In the rows, 128 means zero.
name the system of each run
Z_443, seq 1 (11 x 22)
[[112 102 183  99 154 157 100 151 126  99 114 172 138 143 135  53 148 165
  120 134 103 119]
 [182 111  72 124 104 190 156 151 138  84 155 111  97 136 146 150 111 115
  161 167 124 116]
 [182 111 114  94  91  96  93 121 104 202 110 141 171  78 114 124 148 120
  112 131 136 136]
 [159 117 203 141 172 126 101 137 146  84 124 174  90 120 137  95 139 114
  141 119  92 159]
 [157 153  65 124 146 169 138 131 133 100 150 106 143 127 102 168  85 147
  153 166 147 183]
 [144  85 149  97 101  82 135 153 107 181 123 161 128 101  88 116 146 184
  105 126 177 134]
 [158 144 184 158 158 134 149 134 153  92 159 169  66  99 156 150 132  83
  133 115 145 119]
 [130 191  91 105 154 129 137  79 137 145 134 126 178 115 118 161  92 132
   91 170 135 162]
 [ 76 102 158  84 138 107 142 166 117 136 108 178 104 122 123  85 127 196
  102 140 138 112]
 [148 140 120 136 121 197 167 146 138  88 177 142 103 117 173 151 132  94
  138 136 164  70]
 [164 143 102  88 107 104 130  75 133 183 111 130 174 112 138 130 131 110
   67 171 102 112]]
Z_314, seq 2 (11 x 22)
[[140 121 163 124 119  96 119 188 129 148 146 158  80  67 131 147 117 104
  163 105 189 136]
 [155 175 137 167 178 148 148  52 124  97 130 135 153 120 141 155 142 112
   99 151 159 120]
 [136 144 118  70 110 103 132 124 146 161 132 162  97 121 119 115  81 178
   85 158  97 174]
 [ 79 134 118 110 130 152 148 178 105 122 132 153 120  85 165 137 122 127
  153 136 196  70]
 [191 138 117 138 106 169 167  78 145 132 156 123 132 144 145 139 158 102
   64 131 105  82]
 [120 136 121  79 107  73 101 140 142 155 103 150 109  96 167 127  90  94
  146 161  70 144]
 [ 92 133 135 122 164 201 115 140 101  78 114 153 161 123 166  86 150 136
  139 137 132  82]
 [207  80  94 108  83 159 152 147 153 125 164 116 134 160 105 133 137 129
  121 149  85 134]
 [146 106 117 138 123  86  80 145  96 148  68 125 103  65 151 125 132  88
  181 124 127 130]
 [162 141 193 144 179 176 106 102 136  80 146 162 159 137 127  97 156 122
  119 123 124 142]
 [168 105  79 109 126 116 143 145 137 117 131 120 117 132  87 153  90 168
  150 183 120 194]]
Z_874, seq 3 (11 x 22)
[[ 82 157 111 148 177 154  92 153  94 137  79 117 126  79 131 104 134 118
  135  84 159 116]
 [149 143 184 127 103 147 159  85 148 113 196 151 145 178 121 132 128 165
   94 137 154 132]
 [ 85 119  85 135 137  63 163 164 134 134  94 106  81 109 133 171  95 107
  155 145 125 120]
 [105 168 145 114 115 182  92 106 101 158 127 135 179 117 154  83 152 131
   92  91 152  88]
 [138 102 161 142 130  81 181  98 165  90 150 135 126 185 126 158 126 125
  124 172  86 131]
 [ 76 145  52 109 127 138  95 162 102 154  72  88 123 104 136 111  95 134
  147 122 117 127]
 [156  98 183 122  85 154 122 115 120 130 177 156 188 157 133 107 179 135
  118 111 123 101]
 [150 115  94 160 152  92 146 127 164 105  95  77  84 150 110 152 103  91
  148 150  80 152]
 [110 152 115  99 101 154  58 140  81 168 124 140 172  92 129  97 119 160
  144  95 139 165]
 [163  68 185 168 141 118 172 143 151  86 160 139 117 169  97 136 170 129
  132 116 126 120]
 [134 181  68 135 127 139 105 129 139 147 107  69  86 107 124 142  66 108
  145 122 147 162]]
Z_204, seq 4 (11 x 22)
[[129 133 117 177 100 137 124  54 116  93 120  90 131 187 159 132 132 126
  146 132  80 127]
 [111 110  89  82 141 111 106 189 123 159 109 145 154 102  96 117 115 148
  129 126  76 177]
 [126 105 175 144 115 154 124 163 146 109 137  88 127 162 123  98 146  98
  159 104 185  67]
 [182 116  78 180 112 127 140  89 113 118 133 111  95 133 122 166 135 132
  127 112  62 179]
 [106 141 163  94 157  76  77 169 139 170 103 134 156  87  96 113 108 111
  145 117 157 166]
 [106 116 162 185 131 164 158 125 115  68 151 121  90 171 134 125 141 164
  151  99 161 109]
 [166 147  61 120 124 114 157 131 146 160 150 117 119 106  97 184  93 127
  105 141 114 181]
 [ 81 132 176 125 119  71 107 130 104 168  94 135 133  98 142 113 136 123
  139 111 196  88]
 [102 159 121 167 158 176 171 106 137  79 157 144  89 156 154 139 128 139
   93 102  78 125]
 [110 151  78  78 111  98 124 133 143 167 118  93 182 130 107 150  79 126
  136 180 141 145]
 [ 88  85 143 138  96 128 140 154  91 143 110 144  98 124 156  94 169 150
  120  89 135  59]]
Z_598, seq 5 (11 x 22)
[[174  85 142 126  52 124 110 116  93 141 153 171 125 118 165 124 163 135
  144 112  74 133]
 [191 117 126 120 191 138 128 147 160 120 104 141 148  90 115 124 155  61
  106 147  96 122]
 [175 126 153 117 116 139  79  95 128  92 119 132 116 152 129  90  99 167
  166 170 111 187]
 [154  75 117 124 138 125 160 192 113 121 160 188 112  95 101 154 150 161
  131 114 106 167]
 [207 132 154 126 147 137 126 121 149 124 117 118  98  98 109 121 119 111
  128 161 214 118]
 [141 156 158 149 122 104 135  67 107 122 156 186  99 118 146 148 119 174
  107 123 102 188]
 [109 147 110  84 194 143 164 170 139 123 123 167 136  87 113 135 109 144
   92 170 161 119]
 [144 132 143 112  69 157 146  90 117 111 151 135  94 152 163 114 106 174
  133 171 183  92]
 [140 140  98 113 107 118 169 119 119 169 161 179 129  83 160 170 144 108
   72 122  91 110]
 [138 158 142  84 156 151 102  96 142 122  85 131 162 115 161  84 120 102
  108 193 145  78]
 [127 107 120 111  80 161 141 116 121  94 166 162 124 171 172 119 126 163
  133 147  43 133]]
Z_317, seq 6 (11 x 22)
[[132 119 125 141 151 149 137  96 123  67 142 155 180 157 156 143 145 118
  145 165  56 139]
 [148 119  73  78 121 161  94 157 138 147  87  91 130 136 101  74  97 158
  120 155 111 146]
 [159  79 148 111  55 124 112 173 107 138 157 152 122 105 156 133 145 112
  186 121 148 106]
 [209 113 128 171 168 121 130 110 150 116 118 117 134 117 106 150 162  66
  118 119  85 150]
 [127 159 166 101 143 106  71 134 136 138 124 141 136 121  93  99  84 166
  146 129 139 215]
 [115  78 105 148 138 147 176 198 108  90 159 148 120 124 101 162 143 167
  167 121 163 131]
 [197 151 122 138 124 135 155 114 162 164 136  91  90 112  99 143 119 104
   80 120 186 111]
 [ 99 158 179 130 141  57 127  93 106 143 131 193 119  83 157 155 118 135
  125 136 142 156]
 [ 93 145 117 138 205 189 169 139 136  74 132 146 138 142 124 119 134 153
   92 135 120 113]
 [135 150  98  81  69 147 142 104 137 149 136 102 116 148 140 119  80 166
  114 183 177 101]
 [124 103 108 119 109  99 150 136  96 152 108 176 114  72 184 143 160 100
  114 133  96  73]]
Z_874, seq 7 (11 x 22)
[[170 114 126 113 162  78 148 110 147 126  78 149  68 106 124 123 111 133
   95 181  94 147]
 [109 149 113  82 142 195  98 171 108 109 135 179 126  83 168 100 109 141
  146 142 126 126]
 [199  85 125 125 131 149 184 116 133 103 141 142 138 131 116 143 161 140
  105 182 162  89]
 [167 145  95  91 117 117 117 138 153 158  98 135  58  80 157 119  91  93
  108 150  93 125]
 [143 131 150 108 163 158 102 122  95 104 127 199 181  77 161 117 158 123
  136 154 126 124]
 [179  98 114 118 157 150 178 130 157  93 115 132  78 149 103 112 118 167
   90 181 121 122]
 [149 138  91  73  86 150 106 172 121 148 139 152 105  67 173 134  94 106
  158 154 138 120]
 [190 100 146 143 164 137 144 103 108 119 107 168 152  89 133 126 192 109
   93 143 131  91]
 [164 158 126  88 157 140 126 123 173 109 118 143  71 126 131 104  74 133
  103 178  93 161]
 [125 109  99  98 120 148 124 164  78 115 128 183 141  71 158 139 130 155
  169 163 157 123]
 [201 101 130 123 143 167 171 132 155 127 128 129  97 121 115 107 161 114
   64 137 138  73]]
Z_314, seq 8 (11 x 22)
[[109 109 108  90 156 154 146 187 177  95 107  90 121 168 112  99 101 115
  138 172 120  95]
 [148 113  90 153  51 171  91 113  72 137 138 106 138 133 154 123 146 146
  168  90 119 127]
 [153  79 168 142 166  71 137 157 153 137 114 146 147 120  97 133 177  77
  115 109  85 127]
 [137 163 137 140 147 151  78 106 143  85  99  81 116 156 129  97  83 127
  178 155 147 160]
 [120 100 111 144 121 131 133 139  78 133 156 166 163 122  95 144 154 202
  129  93 112 186]
 [156 102 145 129 153  96 156 169 164 144 104  92  94 122  75 126 126 108
  118 135 201  99]
 [137 186 147 173  97 134 103  56 104 124 153 127 104 124 164 153 107 132
  145  98 146 162]
 [ 86 138 131 100 183  81 165 140 142 150 127 169 166 115  96 147 127 146
   74 140 106 149]
 [105 145 121 102  99 162 138 138 139 122 120  89  81 154 142  95  85 158
  132 155 198  77]
 [123 130 103 155  81 135 159 119 100 150 181 155 136 115 161 179 158 112
  111  78  91 117]
 [119 134 142  96 159  81 127 127 174 152  76 105 147 132 129 107 120  64
   98 166 110  80]]
Z_443, seq 9 (11 x 22)
[[117 132 124 172 169  87 107 150 114 154  71  95 107  81 108 135 138  87
  145  84 164 127]
 [112 172 179 156 111 137 114  78 138 115 177 118 140 184 122 127 110 153
  125  94 129 169]
 [ 73  97  77 150 154  70 190 156 124 122 101 104 119 142  97 171 121 143
  133 142 117 126]
 [ 94 166 153 139  97 149 106 130 114 165 131 100 115 123 137 103 123 128
  120  70 203  89]
 [108 122 149 160 113  93 175  82 142 110 158 135 146 177 154 167 147 103
  113 130  66 106]
 [ 70 158  72 124 163 127 108 144 126 149  57  74 124 116 127 107 102 107
  123 122 121 106]
 [ 90 118 163 127  60 161 109 121 104 120 168 129 158 185 152  96 139 165
  150  98 124 108]
 [147  77  77 168 132 113 171 143 139 116  99  83 117 143 126 157 158  77
  134 130  77  86]
 [125 169 137 120  88 128  44 109 118 175 102  84 142 120 139  88 104 106
  148  93 135 144]
 [109  81 151 173 136 112 134 126 111  79 141 142 155 178 117 136 160 151
  163 109  62 161]
 [145 123  73 150 135 141 127 168 144 138  96  43  98 135  81 130 104 113
  148 111 165 132]]
Z_598, seq 10 (11 x 22)
[[ 50 122  93 106 126 150 162 196 152 123 146 100 138 174 114 127 106 140
  128 115 109 105]
 [120 111 100 137  58 120 113 138 104 161 115  68 140 134 141 136 129 102
  172 114 173  79]
 [119 134 146 174 126 109 113  98 126 160 114 108 138 137 137 122 170  81
   97  57  75 110]
 [ 81 153 127 123 181 117  96 147 161 110  99  85 169 156 112 116  99  87
  156 136  92 150]
 [ 96  80  99 151  95 142 112 164  92 111 117  90 129 171 105 108 130 184
  182 101 121 147]
 [149  96 138 155 109 103 141 184 147 168 147  96 109 122  89 146 153  85
  133  61 151 117]
 [128 165 152 188 161  88  91  76 122 129  86  84 128 122 120 136 123  89
  153 104 149 156]
 [ 56 147 131 148 172 126 129 144 125 115 126 125 134 160  88 118 113 182
  116  86 101 184]
 [ 81 111 111 124 121 115 156 196 139 127 135  90 115 143 100 147 100 138
  169 129 201 109]
 [122 141 121 186  80 120 135  91  95 160 131  90  99 128 138 148 143 129
  122  67 169 104]
 [ 69 182 151 134 169  87 131 111 154 163 119 117 163 128 121 138 123  86
   85  98 114 124]]
Z_204, seq 11 (11 x 22)
[[160 104 193 159 145 123 146 127 157 127 125 102 113 158  83  99 160 124
   98 101 180  96]
 [158 147 111 155 106 107 124 102 124 107 145 141  66 109 158 172  89 125
  168 138  93 191]
 [ 95 153 133 117 175 120 113 152 103 159 118 143 189  83  88 133 133 148
  120 112 193 147]
 [122 119 175 144 114 123 186 111 159  99 149 126  60 180 135 119 118 156
  103 140 152  90]
 [130 168  48 119 111 132 133 119 105 150 135 137 130  72 162 187  97 109
  138 143 116 149]
 [ 80 134 171 113 149 101 126 115 121 168  94 135 179 133 115  88 158 139
   77 115 160  78]
 [111 130 119 129 112 156 158 126 152  75 146 133  69 171 181 124 101 126
  136 150  63 110]
 [130 136  54  97 110 150 102 143 103 168 117 103 210 102 116 142 127 116
  136 139 132 133]
 [126  74 191 132 116 100 133 137 142 136 104 129 107 162 124  75 171 125
  102 107 106  76]
 [155 151  92 145 134 172 102 133 142  87 143 117 107 124 162 147 100  81
  177 127  66 166]
 [135 103 130 121 132 108  95 134 102 162 107 106 209 132  64 112 148 162
  136 121 163 160]]
Z_317, seq 12 (11 x 22)
[[143 146  90 168 153 148  82 137 126 123  99  91  87 117 117 116 111 112
  147  80  75 185]
 [110 113 164 113  95 111 110 160 124 154 173 126 197 152  82 129 134 154
  154 100 166 160]
 [139  82 119 188 154  94 170 154 139 102  98  91  57 136  97 150 137 121
  148 115 138 122]
 [120 202 141 141 116 135 104 113 132 175 167 119 127 107 122 148 104 117
  106  63 161 165]
 [ 69 105 162 153 165  65 179 116 115 109 116 143 157 152 103 149 149 160
  124 147 154 115]
 [ 99 174  94 143 140 180 150 134 145 116 123  95  51 141 143 111  92 140
   96 102 133 109]
 [ 87 153 125 110  74 103 143  94 104 170 152 132 195 130 153 158 131 127
  117 139 162  89]
 [104 104 133 151 162 111 151 110 129 107  65 125  89 142 155  94 155 117
   93 134  74  71]
 [100 190 120  99  86 181  80 110 137 128 159 108 158 156 172 109  86 111
  145 120 101 132]
 [116  60  91 132 106  94 139 130  91 137  86 111 184 147 118 126 166 146
  145 151  95 103]
 [156 122 145 125 106 157  90 165 163 137 118  99  69 137 141  79 122  83
  133  82  90 110]]

runs to name
seq 13 (2 x 22)
[[163 143  97 129 117 173 117 166 119 163 146 108 140  77 111 145 138  95
  131  90 199 113]
 [171 122 203 127 113  69 126  63 149 139 136 156 134 151 132 120 140 126
   98 150 106 142]]
	Z_443
seq 14 (2 x 22)
[[190 100 130 107 165 177 128 170 159 111 112 147  94 106 121  81 147 107
   95 133  94 109]
 [184 144 122  83  88 146  86 116 129 120 149 143 143 109 155 131  90 122
  176 188 137 159]]
	Z_443
seq 15 (2 x 22)
[[102  98 102 126 101 140 179 105  82 125 128 157 140 140 145 129 155 200
   94 150 135  86]
 [136 148 122  87 120 142 149 137 178 140 117 117  90 127 171 109 109  67
   88 157 104  55]]
	Z_317
seq 16 (2 x 22)
[[131 116 141 182 171  98 102 153 119 149  93  94 131 111  72 127 153 111
  140  61 147 160]
 [134 147 195 158 138 101 114  88 145 113 146 106 144 174  87 128 112 152
  144 124 172 175]]
	Z_314
seq 17 (2 x 22)
[[107 120  94 169 136  71 178 102 104 162  83  98 102 119 107 153 142 145
   88 117 156 104]
 [ 62 190 146 116 118 114 117 129 146 153 143 140  85 120 167 124  87 109
  105  89  99 130]]
	Z_204
seq 18 (2 x 22)
[[183 148 175 122 150 141 123 115 164 110 154 116 161 131 108 138 120  90
  145 164 207 126]
 [147 132 104 134 127  91 151  82 103 143 113 165  80 103 129 144 112 186
   88 146  96 178]]
	Z_443
seq 19 (2 x 22)
[[122 165 100  83 116 109 136 106 130 150 130 134 134 117 118 145  69 177
  120 190 167 164]
 [ 96 112 143 115 108 139 162 137  87 130 134 190  97  97 170 115 151 172
  103 125 155  73]]
	Z_598
seq 20 (2 x 22)
[[203 117 100 115 173 141 137 159 169 142 115 103 124 114  60 123 125 115
   92 138 134 155]
 [150 122 194 139  69  86  86 105 111 138 134 135  99 121 155 122 122 126
  181 120 173 135]]
	Z_204
seq 21 (2 x 22)
[[167 102  79 153 117 146 141 106 122 114  87  71 145 139 141 138 154  80
  142 160 133  64]
 [147 141 149 115  87 123  69 108 137 169 126 128 123 141 138  84 125 122
  106  84  49 163]]
	Z_598
seq 22 (2 x 22)
[[112 133 127  72 143 125 106 199 131 146 132 187 128  64 150 123 113 107
  141 131 104 141]
 [141 132 154 156 142 177 134  94 131  92 128  89 168 170 124 108 156 119
  126 136 185  72]]
	Z_204
seq 23 (2 x 22)
[[156  86  94 121 123 160 139 106 128 113  85  96 132 177 115  78 144 170
   93 165  89  99]
 [164 105 101  82  70 142 102 172 143 137 155 133 133 125 152 131 108  96
  169 142  64 144]]
	Z_874
seq 24 (2 x 22)
[[166  69 151  69  95 137 142 186 143 123 153 179 117 120 139 105 138 139
  134 166 120 100]
 [228 115 116 145 109 154 128 101 121 110 138 142 105  89 162 150 148  87
  142 153 124 118]]
	Z_598
seq 25 (2 x 22)
[[136 191 141 157 152 114 140  62 156 103 137 103 119 147 138 166  88 102
  132 157 153 150]
 [ 62 144  90 106 132 119 133 127  84 153 112 154 137 114 122 119 110 209
   98 122 111 159]]
	Z_598
seq 26 (2 x 22)
[[134 130  94 179 117 162  90 117 116 120  95  44 137 154 122 114 135  98
  165  88 129 120]
 [152 130 147 137  87  94 106 105 126 167 169 128 170 149  90 143 131 146
  123  90  98 199]]
	Z_874
seq 27 (2 x 22)
[[152 132  93  83 174 155 117 153 159 132  97  97 175 135  77 100 107 134
  108 174 140 143]
 [155  79 171 122  38 121 120 133 111 134 151 138  97 146 156 104 143 150
  161 123 148  97]]
	Z_204
seq 28 (2 x 22)
[[122 173  75 125 124 132  86 118 138 136 109  82 145 122 154 143  89  71
  160 133  74 154]
 [ 78  90 144 132 123 112 102 151  96 146 107 116 187 158  94  91 160 170
  136  91 121 130]]
	Z_204
seq 29 (2 x 22)
[[118 150 140 164 123 129 172  78  98 118 163 141 152 133 124 172 139 164
  117 131 203 118]
 [118 147 111  98 145  89 178 120 144 150 111 165  70  98 137 141  96 149
   68 163 120 124]]
	Z_204
seq 30 (2 x 22)
[[138 119 157 179 130  96 146  89  90 157 125 144 153 104 118 151 187 126
   96  85 165 108]
 [ 94 179 169 122 168 106 137 124 188 120 133 117  88 159 121 118  80 113
   98 124 108 148]]
	Z_874
seq 31 (2 x 22)
[[ 51 135 120 132 166 105 170 118  97 127  97 174 124 105 160 133 143 154
   87 136 116  88]
 [ 93 184 108  82 118 181 141 122 170 128 145 104 134 165 157 106  85 116
   90 152 121  85]]
	Z_204
seq 32 (2 x 22)
[[ 86 103 133 151 144  97 154 142 121 116 121 166 100 128 160 137 155 107
  115  99  34 113]
 [120 155 116  90 139 175  90 152 168 126 115  72 183 157 120  89 105  88
  140 147 133 105]]
	Z_314
